[  7.8  -6.9 -26.0  -1.3  -1.1 -17.7   0.9  14.5  -9.3   6.1   4.9 -12.2] -> rifu
[-13.1  17.4  68.3 -15.0  23.4  42.0 -30.2 -35.7  49.0 -29.5 -26.8 -35.1] -> Derud
[  7.8  -1.3 -26.0  -1.3  -1.1  -1.2   9.0  14.5  -1.3   9.0  10.1   9.0] -> zafek
[ 51.9  50.8 -10.0  67.0 -10.8  -8.5  14.4  90.4  50.8  62.5  64.5  85.0] -> tive
[-22.0  17.6  40.1 -21.7  30.9  27.8 -26.5 -36.4  36.2 -25.4 -23.4 -36.5] -> lomag
[ -7.6 -14.0 -41.9 -15.6 -31.5 -59.7  -7.5 -19.1 -62.5 -14.9 -18.0 -20.5] -> gulon
diff rifu: [  7.8  -6.9 -26.0  -1.3  -1.1 -17.7   0.9  14.5  -9.3   6.2   4.9 -12.2]
10, [6.1]
howmany zafek: [-1.3]
3
howmany tive: [14.4]
1
diff zafek: [  7.8  -1.3 -26.0  -1.3  -1.1  -1.2   9.0  14.4  -1.3   9.0  10.1   9.0]
8, [14.5]
diff lomag: [-22.0  17.6  40.1 -21.8  30.9  27.8 -26.5 -36.4  36.2 -25.4 -23.4 -36.5]
4, [-21.7]
loc: [62.5]
tive, 10

[ 11.7  39.0  16.6  27.2 -12.9  72.0 -24.7] -> leme
[ 12.4  39.6  39.5  25.5 -19.1  39.6 -25.4] -> gulon
[ 35.9  -6.3 -60.2 -24.5  15.5  28.2  15.0] -> tive
[-46.8   3.8   3.7  16.0  39.7 -24.6 -10.9] -> lomag
loc: [-24.6]
lomag, 6
howmany gulon: [39.7]
0
loc: [3.7]
lomag, 3
howmany gulon: [39.6]
2
diff lomag: [-46.7   3.8   3.7  16.0  39.7 -24.6 -10.9]
1, [-46.8]
diff lomag: [-46.8   3.8   3.6  16.0  39.7 -24.6 -10.9]
3, [3.7]
diff tive: [ 35.9  -6.3 -60.2 -24.5  15.5  28.2  14.9]
7, [15.0]

[-38.6  -4.4 -25.6 -26.7 -63.1 -11.3  16.7   2.8  40.8  32.9] = leme
[-62.8   6.4  -8.1   5.9  -8.1 -49.4 -49.5 -49.5  61.6  44.5] = Sigup
[ 48.7   7.2 -21.8  16.6  14.8  45.7  42.9  42.9 -58.4 -55.5] = lol
[-14.2  -4.6  69.1  50.2  33.5 -64.1 -32.8 -50.7  26.5  16.2] = tive
[-47.6  -3.2  12.0 -64.5 -71.4 -19.5  74.4 -25.1  50.7  59.9] = rifu
[-33.1  -4.7  76.1  15.0  11.4 -76.7   5.3 -37.3  51.7  29.0] = lomag
[ 38.9   7.1 -31.9  -6.2   9.5  56.8 -15.5  41.0 -46.0 -18.9] = tuvaz
[-45.6   5.6  67.4   7.4   2.9 -58.4  20.8 -40.9  58.3  40.4] = luzu
howmany luzu: [5.6]
1
diff Sigup: [-62.8   6.5  -8.1   5.9  -8.1 -49.4 -49.5 -49.5  61.6  44.5]
2, [6.4]
howmany lol: [16.6]
1
diff lol: [ 48.7   7.2 -21.8  16.6  14.8  45.7  42.8  42.9 -58.4 -55.5]
7, [42.9]
howmany Sigup: [-49.5]
2

[ -4.8  -5.4  -1.1  33.8  19.5  13.3  19.7 -13.0  15.9 -19.6  13.8  10.6
  22.5 -10.9  27.0   6.9   2.5  22.5 -10.1 -28.6  -1.6  -5.4  -3.7 -10.9
  -5.4   6.4 -22.4  -8.2] -> kigo
[-32.9 -13.6  17.6  -2.1 -15.2  38.5  11.1   2.1  16.5 -23.0  16.8  -7.8
   7.8  -7.7 -19.3  -6.5 -10.7   1.1 -17.9   7.5  21.7 -11.6  -2.9 -10.2
   7.2  34.6  -4.7   5.3] -> tuvaz
[ -2.5  43.6 -62.7 -11.0  14.3 -50.1  27.6  86.1  17.1 -15.5 -50.0 -33.9
  -8.7 -15.9  27.6  43.6 -32.0 -30.0  44.9 -15.9  50.9  27.6   1.2 -52.8
  15.7   4.4 -25.2  27.0] -> rifu
howmany rifu: [27.7]
0
howmany kigo: [-10.9]
2
howmany rifu: [27.6]
3
loc: [-50.1]
rifu, 6
diff kigo: [ -4.8  -5.4  -1.1  33.8  19.5  13.3  19.7 -13.0  15.9 -19.6  13.8  10.6
  22.5 -10.9  27.0   6.9   2.5  22.5 -10.1 -28.6  -1.6  -5.4  -3.7 -10.9
  -5.4   6.4 -22.4  -8.3]
28, [-8.2]
loc: [-10.1]
kigo, 19
loc: [-32.9]
tuvaz, 1

[  5.9  -6.9 -93.5  55.3  32.9  43.7  -5.9 -20.7 -68.9 -83.6]  tuvaz
[-11.1 -14.9  13.2  -2.0 -12.2   6.8  13.1 -35.6   4.4  -6.7]  lomag
[11.1 19.4 44.9 27.4 43.8 35.6 56.9 91.6 48.8 56.2]  lol
loc: [43.8]
lol, 5
diff lol: [11.1 19.4 44.9 27.4 43.8 35.7 56.9 91.6 48.8 56.2]
6, [35.6]

[ 77.2 -42.2  64.6  44.1 -90.8  -5.7  11.6  12.8 -30.8  87.7] = lomag
[ 77.2 -42.2  64.6  44.1 -90.8  -5.7  11.6 -54.1  27.6  71.2] = zafek
[ 71.1 -37.8 -38.1   0.8 -29.2 -56.6 -94.4  23.0 -27.7 -37.8] = gulon
[ 77.2 -42.2  64.6  44.1 -90.8 -11.4  11.6 -54.1  27.6 -71.9] = luzu
diff lomag: [ 77.2 -42.2  64.5  44.1 -90.8  -5.7  11.6  12.8 -30.8  87.7]
3, [64.6]
howmany gulon: [71.1]
1
find: [ 71.1 -37.8 -38.1   0.8 -29.2 -56.6 -94.4  23.0 -27.7 -37.8]
gulon

[-35.7 -18.9   5.5  33.9  62.6  35.7 -54.8 -24.0 -44.9   6.0 -41.9 -75.3
  15.4   8.9  11.0   6.6 -35.2  19.9  65.7  -0.2  -4.8  32.2  22.8 -13.9
  19.7 -34.0 -16.7 -30.8  29.3 -61.1  48.9 -17.9  14.2 -48.3   9.2 -37.3
 -67.1 -27.6   8.9  20.4  91.4 -12.3   3.9  10.9  13.5   3.1  46.9 -24.1
  11.0  13.3  25.4   3.1  22.3   8.1   3.1] = lol
[-38.8 -11.4  16.8  11.5  51.0 -86.5 -58.7 -49.3 -24.3  56.6 -49.3 -38.1
 -21.2   6.1 -22.1  29.4 -28.2 -22.8  32.0 -39.5  10.6  39.7  13.4 -27.7
   3.9  20.0  30.8 -49.3  21.6 -46.0  17.9 -22.5  16.3 -15.3  25.1 -18.2
 -42.9  11.5 -34.4 -22.1  49.5  21.9 -48.8   9.1  15.3  32.2   3.7  11.5
  -9.1  -2.9  18.0  26.4  33.9  11.5  43.5] = leme
[-36.1 -23.7  16.4  28.5  60.3 -85.6 -73.4 -17.8 -26.3  70.6 -55.8 -64.5
   0.1  10.5 -14.9  51.6 -46.3 -19.0  36.7 -34.8  17.5  50.9  19.0 -14.5
  -2.0  25.3  10.2  11.6  27.0 -34.8  -4.9 -33.3  28.5 -17.2  27.4  -1.8
 -42.5 -13.1 -34.0 -10.1  67.5  18.5 -53.4  17.5  17.0  19.9 -12.6   7.2
 -16.5  10.9  23.5  33.7  31.3 -11.7  32.5] = lomag
loc: [-27.7]
leme, 24
loc: [10.6]
leme, 21
howmany leme: [11.5]
4
howmany lol: [11.0]
2
howmany leme: [20.1]
0
diff lol: [-35.7 -18.9   5.5  33.9  62.6  35.7 -54.8 -24.0 -44.9   6.0 -41.9 -75.3
  15.4   8.9  11.0   6.6 -35.2  19.9  65.7  -0.2  -4.8  32.2  22.8 -13.9
  19.7 -34.0 -16.7 -30.8  29.3 -61.1  48.9 -17.9  14.2 -48.3   9.3 -37.3
 -67.1 -27.6   8.9  20.4  91.4 -12.3   3.9  10.9  13.5   3.1  46.9 -24.1
  11.0  13.3  25.4   3.1  22.3   8.1   3.1]
35, [9.2]
diff leme: [-38.8 -11.4  16.8  11.5  51.0 -86.5 -58.7 -49.3 -24.3  56.6 -49.3 -38.1
 -21.2   6.1 -22.1  29.4 -28.2 -22.8  32.0 -39.5  10.7  39.7  13.4 -27.7
   3.9  20.0  30.8 -49.3  21.6 -46.0  17.9 -22.5  16.3 -15.3  25.1 -18.2
 -42.9  11.5 -34.4 -22.1  49.5  21.9 -48.8   9.1  15.3  32.2   3.7  11.5
  -9.1  -2.9  18.0  26.4  33.9  11.5  43.5]
21, [10.6]

[ 11.6  17.6  31.0 -13.2] -> lomag
[ -6.7  80.6 -15.3 -18.5] -> gulon
[-10.1 -42.2  40.9  22.5] -> leme
[-43.5 -51.5  19.7  12.5] -> zafek
[-49.4  51.6  -9.2 -29.5] -> Sigup
[-49.4  51.6  -9.2 -36.5] -> tive
[-26.5 -22.7  32.2   7.2] -> kigo
[-28.5  64.0   2.4 -43.4] -> lol
[-28.3  -6.6  -6.6 -28.3] -> tuvaz
[ 24.0 -53.8  34.9  51.1] -> luzu
[-36.1  40.8 -40.2  16.4] -> rifu
howmany tuvaz: [-6.6]
2
loc: [24.0]
luzu, 1
loc: [-43.4]
lol, 4

[43.7 39.0 42.2 14.4 26.6 39.0 36.2]  luzu
[ 28.4  27.6  27.1  27.6 -92.6  27.6  21.2]  Derud
[-15.8 -14.2 -15.3  -5.1  -6.2 -15.5 -15.2]  lomag
[-3.6 -3.9 -3.6 -4.6 42.3 -3.6 -4.2]  leme
[27.3 24.5 26.4  9.6 26.3 26.8 22.8]  zafek
loc: [-15.3]
lomag, 3
diff Derud: [ 28.4  27.6  27.0  27.6 -92.6  27.6  21.2]
3, [27.1]
howmany luzu: [42.2]
1
howmany Derud: [27.6]
3

[-70.8 -53.2 -65.0 -42.1 -65.0] -> tive
[ -8.6  59.4 -74.4 -54.4  -8.9] -> rifu
[ 20.8  22.2  73.5  55.3 -65.0] -> gulon
[ 27.1  27.1 -38.9  42.4  42.4] -> kigo
[-61.1 -39.0 -18.8  35.9 -67.0] -> lomag
[ 52.3  18.9 -47.5  52.9  42.5] -> Derud
[-56.5 -63.5  55.2 -59.3 -13.4] -> luzu
[-28.8  17.2  48.4 -28.8 -70.9] -> leme
[  5.7  22.0 -18.3  36.1  31.5] -> lol
loc: [-38.9]
kigo, 3
loc: [-53.2]
tive, 2
howmany kigo: [42.4]
2
howmany leme: [-28.8]
2
howmany tive: [-70.8]
1

[ -6.0 -35.7   1.1 -17.1 -13.0  -8.4   3.9 -13.2 -11.5   4.1 -26.5  -1.2
   0.9   3.9  -1.2  21.2  -8.8 -12.5  13.2   7.7  12.0 -12.2 -16.3   8.2
  11.1   8.8  -8.5  10.0 -16.8   4.0   1.2  -5.9  14.6   7.3 -25.3   5.2
  -7.0  10.3   5.6 -10.3   1.2  -7.0  14.0 -10.4  -1.7 -15.9 -16.5   9.2
  -5.8 -11.9  18.8]  luzu
[-37.6 -35.7 -14.8 -21.5 -24.7  -8.4  17.3 -14.5  21.6 -11.9 -26.5  -0.7
 -17.9   3.9 -13.5  23.6  -4.7  -9.5  -9.1 -13.0  -8.9 -12.2 -16.3   8.2
  11.1   8.8  -8.5 -16.4 -16.8   4.0  -4.1  -8.9  15.4   7.3 -25.3  17.9
   9.4  10.3   5.6  -1.0 -11.8   3.6  -5.4 -28.9   6.4 -15.4 -16.5   9.2
  16.9 -19.8  18.8]  rifu
[-29.0 -17.0 -14.8 -17.0 -21.0  -8.1  15.4 -13.9  21.6 -11.9 -15.7  -0.7
 -17.1   3.9 -13.2  17.8  -3.0  -3.9  -9.1 -13.0  -8.9 -10.0  -9.5   8.2
   9.8   5.9  -8.5 -16.4  -7.4   4.0  -4.1  -8.9  13.5   5.2 -10.7  15.5
   9.4   9.2   5.6  -0.4 -11.8   3.6  -5.4 -15.0   6.4  -6.5 -10.8   6.2
  16.9 -18.1   9.5]  leme
[-50.6 -49.8 -19.7 -31.1 -36.1  -9.2  24.1 -19.8  26.6 -12.8 -38.2  -0.7
 -23.9   3.9 -18.4  36.4  -4.7  -9.5  -9.1 -13.1  -8.9 -15.0 -19.7  10.0
  14.4   8.8  -9.7 -18.5 -17.2   4.0  -4.1 -12.1  21.8   7.3 -30.8  25.0
   9.4  12.4   5.6  -1.0 -14.4   3.6  -5.4 -21.5   6.4 -15.4 -20.3   9.2
  20.6 -28.9  22.2]  lol
[-29.0 -49.3 -10.3 -21.5 -23.2  -8.4  15.4 -14.5   4.4  -5.0 -34.3  -0.7
 -12.3   3.9 -11.4  27.0  -9.8 -14.8   6.3  -2.6   5.8 -13.3 -20.4   8.2
  11.1   9.8  -8.5  -2.0 -22.6   4.0  -1.6  -8.9  15.4   8.1 -34.6  15.5
  -0.7  10.4   5.6  -9.3  -7.8  -3.5   9.5 -15.0   3.3 -20.6 -20.2  10.1
   6.9 -19.0  24.2]  Derud
[-26.9 -10.6 -14.8 -13.3 -17.3  -6.6  15.4 -11.0  21.6 -11.9 -11.6  -0.7
 -17.1   3.9 -13.2  13.8  -1.3  -2.2  -9.1 -13.0  -8.9  -7.8  -7.1   7.8
   8.3   4.0  -8.3 -16.4  -4.3   4.0  -4.1  -8.9  11.2   3.2  -6.0  15.5
   9.4   6.8   5.6   0.6 -11.8   3.6  -5.6 -13.0   6.4  -3.3  -7.9   4.9
  16.9 -14.9   6.7]  tive
[-61.6 -68.7 -22.5 -41.0 -45.5 -13.2  29.4 -26.4  28.5 -13.8 -51.2  -0.7
 -27.8   3.9 -21.5  47.4  -6.7 -14.1  -9.1 -13.7  -8.9 -22.2 -28.5  14.2
  19.7  11.3 -13.8 -19.2 -26.3   4.0  -4.1 -14.8  28.7   8.8 -44.1  30.4
   9.4  17.5   7.6  -2.8 -16.4   3.6  -5.4 -27.6   6.4 -23.2 -29.3  13.1
  22.8 -37.1  32.1]  zafek
[-24.4  -6.6 -14.8 -11.7 -15.4  -6.1  15.2  -9.2  21.6 -11.9  -8.3  -0.7
 -17.1   3.9 -13.2  11.1   0.0  -0.7  -9.1 -13.0  -8.9  -6.5  -4.5   6.7
   6.9   3.1  -7.5 -16.4  -2.1   4.0  -4.1  -8.9   9.1   2.0  -2.7  15.2
   9.4   5.5   5.6   1.9 -11.8   3.6  -6.4 -11.1   6.4  -1.4  -6.3   3.5
  16.9 -13.2   3.7]  Sigup
[-50.7 -69.0 -16.1 -37.4 -40.4 -12.8  23.6 -24.1  21.6 -11.9 -50.8  -0.7
 -19.8   3.9 -16.0  44.2  -9.8 -17.0  -3.3 -13.0  -3.7 -21.3 -29.1  13.0
  19.1  13.0 -12.4 -16.4 -28.1   4.0  -4.1 -12.3  26.7  10.3 -46.1  24.6
   8.5  17.4   5.7  -6.5 -11.8   1.6   1.6 -24.2   6.4 -25.8 -29.4  14.1
  16.9 -32.8  33.4]  kigo
[-29.0 -26.1 -14.8 -21.5 -23.2  -8.4  15.4 -14.5  21.6 -11.9 -22.6  -0.7
 -17.1   3.9 -13.2  23.6  -4.7  -6.7  -9.1 -13.0  -8.9 -12.2 -14.2   8.2
  11.1   7.8  -8.5 -16.4 -11.8   4.0  -4.1  -8.9  15.4   6.8 -17.2  15.5
   9.4  10.3   5.6  -1.0 -11.8   3.6  -5.4 -15.0   6.4  -9.9 -15.0   8.9
  16.9 -19.0  15.0]  gulon
diff luzu: [ -6.0 -35.7   1.1 -17.1 -13.0  -8.4   3.9 -13.2 -11.5   4.1 -26.5  -1.2
   0.9   3.9  -1.2  21.2  -8.8 -12.5  13.2   7.7  12.0 -12.2 -16.2   8.2
  11.1   8.8  -8.5  10.0 -16.8   4.0   1.2  -5.9  14.6   7.3 -25.3   5.2
  -7.0  10.3   5.6 -10.3   1.2  -7.0  14.0 -10.4  -1.7 -15.9 -16.5   9.2
  -5.8 -11.9  18.8]
23, [-16.3]
loc: [19.7]
zafek, 25

[ 43.7 -29.7 -12.7  65.5  36.9  29.7  50.1 -30.1] = leme
[ 43.7 -16.4 -12.7  65.5  36.9  29.7  50.1 -30.1] = lol
[ 55.4 -27.5 -15.6  60.0  27.3  27.4  78.6 -37.0] = luzu
[ 27.5 -23.8  -7.5  79.5  36.8  49.1  68.9 -40.2] = kigo
[ 32.2 -67.0 -10.5  79.6  34.5  47.2  63.1  29.6] = gulon
[ 43.7 -16.4 -12.7  65.5  36.9  29.7  50.1 -38.7] = lomag
diff kigo: [ 27.5 -23.8  -7.5  79.5  36.8  49.0  68.9 -40.2]
6, [49.1]
loc: [36.8]
kigo, 5
diff luzu: [ 55.4 -27.5 -15.6  60.0  27.4  27.4  78.6 -37.0]
5, [27.3]

[  9.9   6.0  41.5   5.8  10.1   6.2  44.3 -22.9   6.9  -7.9  27.2  13.2
 -28.1  10.7 -32.5  22.1 -19.2 -14.6 -75.1  -1.8 -22.7 -75.9  38.3   3.2
 -14.4 -20.4   6.1  10.5  44.8 -27.8  10.6  10.4 -11.0  12.8 -37.5  15.1
  29.5 -12.6 -13.6] = zafek
[-17.0   2.2  41.3 -15.5  21.5  40.6  31.0  -0.5  43.1  23.5  -8.1  34.6
  36.7   5.7 -22.7   8.0  -5.9  11.6  11.6  53.9 -13.8 -38.0  22.8 -22.5
   7.0  21.5  29.5 -13.5  58.8 -15.2  17.3  13.5  44.4 -13.1  67.7 -27.7
  58.3 -22.7  -0.3] = rifu
[ 23.4   6.9   0.8 -58.1  22.6  15.4  11.8 -27.8  -9.3  -4.1 -33.9   8.8
  -4.5  -1.2  -3.2  36.5  24.0  31.7   3.3   2.6   4.8  27.2   6.1  -6.3
 -15.0  17.1 -21.6 -15.9  10.2  21.7  -4.9  12.7 -11.9 -14.6   6.2 -10.9
   7.0 -35.7  49.3] = tuvaz
[ -6.3  23.9  28.3 -35.6  39.8  11.9  28.5 -26.2 -25.7 -33.7 -71.5  25.1
   5.3   6.1 -19.2  62.9  -1.5  24.7 -12.6   9.0  13.3 -42.0  -1.4  55.4
 -31.8  15.5 -30.1 -47.6   7.7 -20.1  14.3   9.1 -10.7  58.9  -2.2  -8.9
  12.0   9.5   8.6] = luzu
[ 13.9  25.9 -10.5 -28.0  12.8  -2.3  36.8 -43.9 -21.1 -37.1 -58.4  61.8
 -19.2  -1.5 -31.7  39.1  13.7  35.2 -26.1 -19.6   5.5 -48.6  25.6  34.7
 -50.7  28.8 -28.5 -23.4  34.9 -36.3   2.0  24.3 -17.1  35.1  11.8   1.2
  25.2  -1.8  14.9] = Sigup
[  7.8 -15.4   9.3 -20.5  13.2  13.7  11.3 -33.1  16.8  -9.4 -46.3  67.4
  31.9 -41.8 -77.4  33.7   9.6  24.1 -17.6   6.3  24.1 -17.5  22.8  21.9
  -7.9  -7.7  11.2 -16.7  39.9 -23.4  23.3  21.2   3.8  10.5  29.5 -19.8
  28.1   6.2   8.9] = kigo
diff rifu: [-17.0   2.2  41.3 -15.5  21.5  40.6  31.0  -0.5  43.1  23.5  -8.1  34.6
  36.7   5.7 -22.7   8.0  -5.9  11.6  11.6  53.9 -13.8 -38.0  22.9 -22.5
   7.0  21.5  29.5 -13.5  58.8 -15.2  17.3  13.5  44.4 -13.1  67.7 -27.7
  58.3 -22.7  -0.3]
23, [22.8]
diff luzu: [ -6.2  23.9  28.3 -35.6  39.8  11.9  28.5 -26.2 -25.7 -33.7 -71.5  25.1
   5.3   6.1 -19.2  62.9  -1.5  24.7 -12.6   9.0  13.3 -42.0  -1.4  55.4
 -31.8  15.5 -30.1 -47.6   7.7 -20.1  14.3   9.1 -10.7  58.9  -2.2  -8.9
  12.0   9.5   8.6]
1, [-6.3]
howmany zafek: [5.9]
0
loc: [-37.1]
Sigup, 10
loc: [10.6]
zafek, 31
diff tuvaz: [ 23.4   6.9   0.8 -58.1  22.6  15.4  11.8 -27.8  -9.3  -4.1 -33.9   8.8
  -4.5  -1.2  -3.2  36.5  24.0  31.7   3.3   2.6   4.8  27.2   6.1  -6.3
 -15.0  17.1 -21.6 -15.9  10.2  21.7  -4.9  12.7 -11.9 -14.6   6.2 -10.8
   7.0 -35.7  49.3]
36, [-10.9]
diff Sigup: [ 13.9  25.9 -10.5 -28.0  12.8  -2.3  36.8 -43.9 -21.1 -37.1 -58.4  61.8
 -19.1  -1.5 -31.7  39.1  13.7  35.2 -26.1 -19.6   5.5 -48.6  25.6  34.7
 -50.7  28.8 -28.5 -23.4  34.9 -36.3   2.0  24.3 -17.1  35.1  11.8   1.2
  25.2  -1.8  14.9]
13, [-19.2]

[-15.6  14.7  -9.8  -8.4  13.4] = zafek
[71.8 40.9 40.9 71.8 40.9] = leme
[-35.1  60.4  41.0 -35.1  54.2] = luzu
[-57.4  47.1 -27.1 -23.6 -35.0] = lol
[11.4 -8.6  4.3  3.7 -6.7] = kigo
[ 85.2 -78.4  54.2  46.3  46.2] = Sigup
[-58.1  48.2 -28.2 -24.5  39.6] = Derud
diff luzu: [-35.1  60.5  41.0 -35.1  54.2]
2, [60.4]
loc: [60.4]
luzu, 2
howmany Sigup: [46.4]
0
howmany leme: [40.9]
3
howmany luzu: [-35.0]
0
diff kigo: [11.4 -8.6  4.3  3.8 -6.7]
4, [3.7]
howmany Sigup: [85.1]
0

